In the rows, zero is written as 128.
Each path below is one point turned by a fixed rotation once a step. After each direction that follows a path, write how fast that rotation turns it, in deg/step (0 if it stays still).
Each turn is a multiple of 5 degrees from 10 to 175, or 0.
Each row of a path follows its step; steps can be skipped.

step 1: [139 134 133 131 127 127 127 120 126 138 136 137 128 124 133 122 124 131
 118 131 127 127 128 138 129 123 125 127 126 125 121 120 132 129 125 134
 128 126 130 131 122 123]
step 6: [129 134 134 128 120 125 133 116 125 131 130 130 124 141 136 133 130 136
 124 133 126 125 135 126 130 120 125 124 126 128 120 130 131 130 127 129
 128 133 134 128 125 135]
step 9: [122 124 126 124 130 130 138 121 134 130 124 127 129 135 134 117 119 133
 127 126 130 125 127 130 134 123 121 127 120 130 129 122 136 130 120 131
 129 131 135 128 123 121]
step 10: [127 130 119 134 128 129 131 124 130 126 130 125 124 136 131 117 125 125
 121 123 133 127 124 130 133 130 130 141 131 122 120 133 136 132 126 137
 133 132 126 129 127 119]
step 11: [129 120 127 118 120 131 134 118 136 124 127 125 126 133 127 128 129 128
 117 126 124 124 126 130 143 123 125 127 130 129 126 136 136 133 127 133
 126 129 128 125 125 128]
step 16: [126 126 130 125 126 123 132 119 134 115 123 129 118 127 114 121 127 138
 123 127 134 123 132 131 126 130 128 129 129 130 131 128 134 128 127 127
 127 130 125 118 128 134]
step 17: [120 128 126 137 130 122 130 120 125 129 133 128 125 129 130 122 124 139
 124 133 127 133 137 135 130 126 131 127 128 130 133 126 138 132 132 135
 129 131 130 125 118 137]
step 20: [123 124 131 126 137 132 126 127 130 122 131 118 130 130 134 116 124 124
 124 127 119 125 123 124 125 123 130 124 126 134 130 127 139 129 130 130
 125 134 137 128 128 133]
step 22: [125 125 131 121 131 128 128 127 131 128 138 130 132 137 124 124 122 135
 122 126 127 133 126 124 134 119 124 126 131 142 126 131 134 124 134 133
 126 131 130 132 119 134]
[130 126 127 127 127 130 130 130 128 127 129 130 129 125 127 128 128 127
 129 129 127 128 130 130 129 132 129 127 127 127 127 129 130 129 125 130
 125 127 124 127 126 125] -> 25
[127 128 130 126 127 127 130 127 127 128 131 129 131 127 132 127 128 127
 127 129 127 129 130 126 130 128 128 131 124 130 130 125 128 128 129 125
 129 127 127 126 125 129] -> 135
[127 129 129 128 127 126 128 128 128 126 128 127 132 125 126 128 126 130
 126 125 132 131 127 128 127 129 126 127 126 129 126 127 128 127 128 128
 128 131 130 127 127 125] -> 55
[126 127 128 131 125 126 129 127 128 128 132 128 132 131 128 130 126 128
 127 127 125 130 129 128 126 127 130 128 129 127 127 129 128 128 127 130
 127 126 127 131 130 130] -> 160
